A single turn carries every row of the set below to another of its rows. Some are shown first; where does it send the rows asked next?
k728: [  0  14  -3   3   9   0  13 -22  12  17   1  -5 -12  13]
k362: [  7  -3 -20  14   4   8  22 -21  -1  -4   2 -25  -7  -3]
k996: [ -2 -20 -24   5  -2  11  12  -9   7 -12  -3 -11   8  24]
k340: [ -9 -12   9   5  -9   1  15   3   9   0  -8  -4 -10 -14]
k895: [  3 -18 -12  12 -18  20  15   5   0   0   5  -2  -7  20]
k581: [-12   6  -6  15  -2   4   5  -6   6  14   7   9 -21   9]
k324: [  3  -5  -9  -1 -12  12  21  -9 -16 -17  10 -10   2  13]
k583: [  1  -6 -12   3  10   0  20 -21   2  -4  -6 -31   1   2]
k990: [  6   0  -3  11   5   6  22 -23  -6   3  -3 -28  -8   6]
k900: [-24  -7 -27   5   3   0   7   4  14   3  10  -1 -10   5]
k278: [  8 -22 -16  -3 -10   1   4   6  11  -2  -7  -4   8   2]
k637: [-18 -17  -1   6 -10   8  22   9   7  -5   0 -10 -11  -8]
k627: [  6  -6  -3   5 -15   8   7  -4 -16 -15   6   4  -3  -1]
k590: [ -3 -10   8  -5 -11   1  10   0 -18 -12   1  -7   3   9]
k654: [ -7 -13  -9  -3  -9   4   9  -5  -8 -25   2   0   7   3]
k360: [-25  -8 -23   2   6   0   7   4  16   4   9  -5  -9   1]
k61: [ -9   8 -26   9   2   9  21 -13  10   8  15  -7 -14  18]
k23: [  1 -13   9   3  -8   5   8  -9   7  -2 -14   4   3  24]
k821: [ 13  -6 -10  -9  -9   0  13  -5 -12 -13   5 -11   8  -1]
k614: [  7   0   1  -3  -7   3  14 -19 -10 -18  -1  -2   6  10]
k368: [-19  -2   5  -3   7  -7   3   1   9  18  -1  -6 -11   7]
k639: [-13   4  -8  16  -1   9   7  -5   8  13   9   7 -23   6]
k218: [  0  14  -3   0   7  -6  12 -20  11  18   0  -5  -9  15]
k144: [ 13 -16  -2  -2  -5   2   8   1  -5  10  -6 -20   5  21]
k474: [ 21  -7 -12  15  -8  11   5 -16   2   1  -5   2  -2  13]
k577: [ -6   2 -25 -10   7  -8  14  -2  13  15   8 -19  -1   7]
k609: [-19  -3   1  -5   5 -11   3   4   9  18  -1  -7  -8   9]
k574: [ -4   2 -19 -11  11  -7  13  -4  13  17   6 -21  -2   5]
k35: [-10   5 -27   7   5  11  22 -13  12   7  16 -11 -13  15]
k363: [-16 -10   6  13  -9  10  20  -5  10  -9  -5   2 -14  -5]

k728 goes to k368
k996 goes to k895
Now find these:
k609 goes to k577
k324 goes to k627
k363 goes to k990

A single turn carries every row of the set below to another of its rows. Some are shown first; where does it send the rows asked next?
k282: [ -4   2 -14   8  23   7 -11   0  21 -27   6   2  -8   6 -10   1]
k70: [ -5  17  -5  -8   4   4   6   0   7 -25  11 -11  -5  18 -20  -1]
k797: [-12  14 -15  -3  21   0   0  -3   7 -11  -1  -4  -3  10 -20  12]
k100: [ 14   8 -14 -26  26   8   2   4   3 -10 -21 -12  -2  20  -2   7]
k199: [ 14   0  -4 -16  22   3  -1   4  -3  -9 -17 -12 -23  25   5   4]
k594: [ 24   5 -22 -12  26   8   4  13  19 -23 -19 -19  -3  14   9  -4]
k449: [  1 -10   2   4  12   6  12 -15  15 -31   1  -5   9  14  -2 -11]
k866: [ 18   4  -4   9  17  -6   3  17  -7  -8 -13  -4  16   8   4 -15]
k377: [ 22   3 -15  -1  26   6   8  13  15 -22 -17 -22 -18  19  15  -8]
k737: [ 20   5  -9  -7  32   8  -6   6  14 -16 -13 -13  17  18  17  -2]
k50: [ 17   3  -2  12  17  -7   4  17  -8  -8 -12  -5  12  10   5 -16]
k204: [ 12  13  -9 -10  28  10  18   4   1  -8 -21 -19 -14  26   5   0]
k84: [ 24  -5 -15 -11  21   3  -7  13  14 -23 -15 -15 -16  15  12  -3]
k356: [ 19   3  -7  10  14 -11  -1  17  -5 -10 -12  -7  15   7   4 -14]
k206: [ 19   2  -5  13  14 -12   0  17  -6 -10 -11  -7  10   8   5 -14]
k430: [ 17   5  -2   9  33   8   5   6  11 -14 -12 -19   1  25  23  -8]
k409: [ -6   6 -11  19  25   8   0   0  19 -26   6  -3 -16  11  -5  -3]
k994: [ -2  -2  -7  11   3  19   8   1   3 -14   8   0  -1   7  10 -13]
k231: [  1 -10   2   4  12   6  12 -15  15 -31   0  -6   9  14  -2 -11]
k535: [-14  17 -12   9  23   1  11  -3   6  -9  -1  -9 -11  15 -15   7]
k234: [ 20  -7   1  -1  27   2 -15   6   8 -16  -8 -11  -2  22  21  -3]
k651: [ 15  11 -14 -15  26   6  16  11   3  -8 -23 -22 -10  21   5   0]
k816: [ 15   1  -8 -14  20   1   5  11  -2  -8 -20 -18 -23  23   8   1]
k32: [ 15   3  -9 -12  22 -11 -12   4   2  -4 -14 -17   7  20  11  11]
k578: [ -1  -3 -10   2   2  19   1   1   5 -15   8   4   7   3   7  -9]
k29: [ -3   8 -25   4  -6  -4   6   1   4  -7   4 -12   9   2   0   4]
k71: [ -1  16 -10   1   5   6   5   1  18 -34  13 -13  -4  16 -15  -6]
k893: [ 22   3 -15   5  25   2   3   7  16 -23 -14 -21 -23  22  14  -4]
k266: [ 18   1  -2   9  15  -8  -1  17  -8  -8 -12  -3  13   9   4 -15]
k616: [ -5  12 -18  12  28  12   2   0  24 -26   3  -3  -1   7  -9  -1]
k962: [ 13  15 -12  -2  28  -5   8   4   5  -3 -18 -25  10  23  13   6]
k456: [ -4  -3  -6   2   3 -16  15 -16   7 -19  -3 -17   5  15  -9   3]
k310: [  1 -11   2   4  12   6  12 -15  15 -31   1  -5   8  14  -2 -11]
k395: [ -3  -3  -6   2   3 -16  15 -17   7 -18  -3 -18   6  15  -9   3]
k521: [ 13   4  -2   3  23 -11  -1   4  -2  -2 -13 -23  -9  27  18   5]
k10: [ -6  15  -3  -5   3   3   6  -1   5 -25  12 -11 -11  20 -18  -3]
k664: [  0  12  -8   0   4   4   0   1  16 -35  15 -11  -7  16 -14  -6]
k427: [ -1  14  -7   4   5   5   5   1  16 -34  14 -13  -9  17 -13  -8]
k522: [ -4   9 -22  13  -5  -3  13   0   2  -5   4 -16   0   5   4   0]
k411: [-13   8  -8   4  19  -3  -2  -3   3 -10   2  -4 -17  14 -15  10]
k714: [ -4  -3  -6   1   3 -16  15 -16   7 -19  -3 -17   6  15  -9   3]
k947: [ -3   2 -19   8  -8  -7   2   0   0  -6   6 -12  -3   4   3   3]
k162: [ -2   4 -12   6   6  22  12   1   7 -14   6   0  10   4   7 -12]
k121: [ -6  19  -5  -4   5   5  11   0   7 -25  11 -13  -7  20 -18  -3]
k642: [ 19   5  -7  13  15 -11   3  17  -5 -10 -12  -8  14   8   5 -15]
k232: [ 24  -2 -19 -11  22   0 -13   6  18 -26 -13 -14 -12  15   8   3]
k68: [ 17   3 -14 -26  21   2   0  10   2 -10 -22 -15  -7  17   2   5]
k488: [ 22  11 -25  -5  28   6   6   7  23 -25 -18 -21  -3  16   8  -1]

k10 goes to k427
k535 goes to k616
k714 goes to k310
Now find these:
k204 goes to k488
k68 goes to k84
k29 goes to k578
k234 goes to k521
k206 goes to k50

